One vector is turned by the same rotation once a tick. Each row is the vector after some number of ticks, and that number follows the row.
The counts run from 0 to 440.
[ 14  -1  -1  13   3   0   0   0  12  10  21   1 -15  -8 -11  11  -4   1
   7  18   8 -16  -6   3 -10 -25   1   9   5   8   4   1   7   9   9   0
  14   1]
21
[ 17   4  -1   2  18  -1  13   3  15  -2   3   8  -9  -4   1  16  -1  15
  -7   2  10 -17  -4   6 -13 -13   7   4   2  12 -21   4  -2  10   5  -5
   9   8]
355
[  6   0  -9  27  -4   1  -3  -3  17   5 -15  17  -7  -6   3  -3  -8   5
   4   7  -6   0  -6 -16 -12  -3  -1   1   0   1  -1  11  11 -12  14 -12
   1 -20]
299
[ 17  23  13   5  -7   5  -7  -2  24 -12 -12   4   1   7  -9   2  12  17
   9  13  11  -8  -6   4  -9   5   0   4  -1  -1  -2   9   6  12  -6   3
   2   7]
183
[ 17   3  -3  14   1  -4  12   2  17   4   2  -5 -17  -4 -10   5   3   4
   8   6  13 -16  -1   1 -17 -23  -7  -7   0  -6   8   8  10  10  15   6
   7   0]
24
[  4 -10  -7  26  -2  10  11   7   7   3  11  -5 -16  -7  -1  10 -12 -14
   7  10 -10  -3  -3  -9  -7  -8  -5  11   6   0  -8  -4   0   6  18 -14
  -8  -5]
428
[  5   0   3  22   3  12   4   4   1  -5 -10   1  -9   1 -14   5   3  11
   9  13   3  -6  -6  -1  -5  -7 -15 -21  13  -3  10  10  13  -1   7   7
 -16 -10]
381
[ 13   4   0   5  13  -9  -2  -4  17 -16  -5   3   2   7  11  -3   4   6
  -4   6   4  -2 -11  -4   0   4 -12   3  -9  13   1   6  17  13  19  -3
  26  -2]
144
[  5   6   8   9  10  21 -15  15   9  -7   4  -5  10 -13 -12  13   6   5
   7  22   8 -11  -6   4   1   1 -10  -1  13   3   1   5  13  14  -3   4
  -3  -6]
193
[ 14  -3 -11  19  -4   2   1  -9   9   5   6  14   2 -21  -6  10 -10  -1
  -2  18  -7 -12  -6 -11   0  -8  -1   3  11  10   2  -2  20   5  10  -8
  13  -2]
157
[ 18  -5  -5   9   8  -3   0  -1  13 -13   1   3   8  -7  -2   0  -8  -1
 -12  16   1  -5  -9  -9   6   3  -9  -2   2   9   9  -4  31  13  16  -5
  19   7]
151
[ -4   7   4   4  17   9  -1  12   1 -16  14  -7  -7   3  -7  20  13  -3
  13  27   4  -1  -3   2  -2   3 -20   2  14   5  -4  10  -2   7   1   5
   3  -4]
57
[  1   0   8  14   4   1  -3  -3   9  -8   1 -14  -7   7  10   2 -10  -5
  11   3   2  -4 -18   0  -8  -5  -9  14  -4   9   4   2   0  12  33  -1
  12 -11]
282
[ 10 -11  -2  25   2  12  12   2   4   0   4  -8 -14   0   0   6  -9 -15
   6  -3  -5  -1 -12  -5  -1  -6  -9   2   9  -2  -1  -9   4  11  29 -14
  -6  -4]
426
[  5 -15  -4  14  10 -10   0   8  20 -10   0 -11 -12   3   0  -2  -7  -7
  -6   4   2  -6  -7  -6  -6 -10 -11   4  -9  -2  12  -2  11   8  26  -9
  13  -2]
288
[  6   1  12   4   1  -3   5   0  26 -11   4  -7 -13  20   0   6  -9  -8
   4  15  -6  -6 -14  -5 -14  -6 -10   8   7 -12  -6   4  -4  16   6  -2
  13  10]
99
[  0 -11  -7  22   1   3  12   7  12   3  14   0 -18  -8  -2   9 -14 -15
   1  13 -13  -7  -1  -8  -8 -11  -6  12   7   0  -9  -3  -3   7  13 -13
  -5   1]
429
[  6   1  -8  12  17  -1  10   9  13  -5   3  23 -16   3  -1   2   2  14
  -2  15  10   1   3   0 -12  -7  -5   0  -7   3 -21   1   2   5  -5   0
   9   5]
218
[  5   3   0  18   0   2  13   6   8  -8   3 -17 -15  13  -7   8  11 -11
  15  13 -10  -3   2  -7  -8  -3 -20  -9  10  -2   7   9   4   7  14   1
 -15  -1]
245
[ 26  12  10   8   4  16  -2   2   0  -6  -2  -8   5  -4   7   9  -3   7
   7   4  14  -8 -15   0  -3   1   1   4   8  19  -5  -4  14  15  20  -1
   1  -7]
10
[  2  -9   0  22  -1  -3   3   1  10  -3  11  -6 -19  13 -16   5  14 -14
  10  14 -15   0   1  -1   1  -7 -13   2   1   8   5   1   1   2   9 -17
 -14   1]
248
[ 18   7   0  20   9  11   9   7   6  -5  -9  18 -15  14   9  -4   3  16
   9   4  13  10  -9  -8 -13   2  -8  -5  -3   5 -19   2   4   0   7  -3
   4  -4]
222
[  7  -7  -4  20   4   1  18  -3  21   3  -5  -1 -21   4  -1   7  -4  -7
   3 -10 -11  -4  -4  -4 -12 -14  -8   0  -1 -13 -10   4  -5   6  18 -15
   1  -1]
433
[ 16  -3  10   6  11   7   3  12  14  -7   6 -13  -8  18  10  13  -7 -10
   7   2  -5   2 -14 -11 -15   1  -3   8  13  -2 -17   2  -5   6  14 -13
  -2  -3]
94
[ 22   4  -3   9   0  -4   4   1  21   0   2   6  -9   2 -15  21  14  -1
   1  10  -1  -7   3  -5 -10  -3  17  11   6   8  -6   4   1 -11   5 -24
  -5   5]
172
[ 18   2  -4  18   0   3   6  15  22  -5 -13   7 -15   0 -16   2   4  10
   0   9  17  -6   6  -4 -15  -7  -2  -7  -2 -15   4   3  11  -1   6  -2
 -10   4]
32
[ 14   0  -2  11   0  -2   8  -1  14   6  13   3 -15  -6 -12   8  -4   3
   6  15   8 -19  -4   5 -13 -25  -2   3   5   3   7   0   7  11  11   4
  14   6]
22
[ -4  11   0  18   4  10   2  -2   3  -7   7  -4 -16   6  -3   2  17  -3
  23  15   7   6  -2   3   1  -1 -23   4  -6   3   2   5  -1  15  12   5
  10  -3]
63
[ 22   4  -9  20  -3   3  13 -12   6   7  -6   0  -2 -11  -2  13  -1   1
   9  -1  -8 -11  -2  -9 -10  -9   0  -7  13   5  -1  10  13  -3  20  -7
  -1 -13]
162
[ 21   6   4   2  16   1  14   2  16  -4   0   4  -9   2   1  15   1  15
  -3  -6  12 -15  -7   8 -15 -13   6   0   2   7 -18   4  -2  10  11  -5
  12   6]
356
[ 15   2   8  17   5  13 -10   6  12   5   1   4  -4   3  -9   2   5   6
  14  14   9   0 -15  -6 -11 -10 -13 -14  14 -10   5   4  16   1  -1   4
   6 -13]
374
[ 20   0   8  12  12  14   5  12   3 -14  -5   5  -6  18   6   5  -3   5
   0  12   7   8 -17  -9  -7  10 -11 -14  18   0  -9  -5  13   4   6  -1
  -3   4]
229
[-15   7  -3  23  -5   4   1 -11  12 -14 -23   6  -7 -12  -2  12  -7  10
   6   5  -7 -12  -8   4   0   6  -3   6   0  -2  -4  15  -8   1  17  -8
  -7 -11]
123
[ 20  -7  -5  11   8   3   0   0  12 -10  -5   1   8  -9  -2   3  -5  -2
  -8   8   0  -2 -11 -10   5   2 -12  -5   6   2  11  -5  31  11  20  -6
  17   0]
152
[ -8  13  -4  14   6   7  16  -4   8 -16  -8  11 -22   3 -10  16  17   8
  11   9   4  -3   2   9  -3   2 -11   2   0  -5 -13  10 -15   4   5  -3
  -3   7]
395
[ 14   2  -6  12   1  -1  -6   3  10  -8   6   4   7  -6   4  -4  -6  -1
  -1  26   3   0  -4 -14   2   7  -5  11  -1  17   6  -2  27  10  13  -2
  14  -1]
149
[ 13  19   7  -3   4  -5  -1  -3  13 -16  -6 -16   4   6   1  17  14   0
  12  15  -3  -8  -2  -8  -7   9  -5   5   8   8   2  22   5   3  14   2
   8  -5]
321
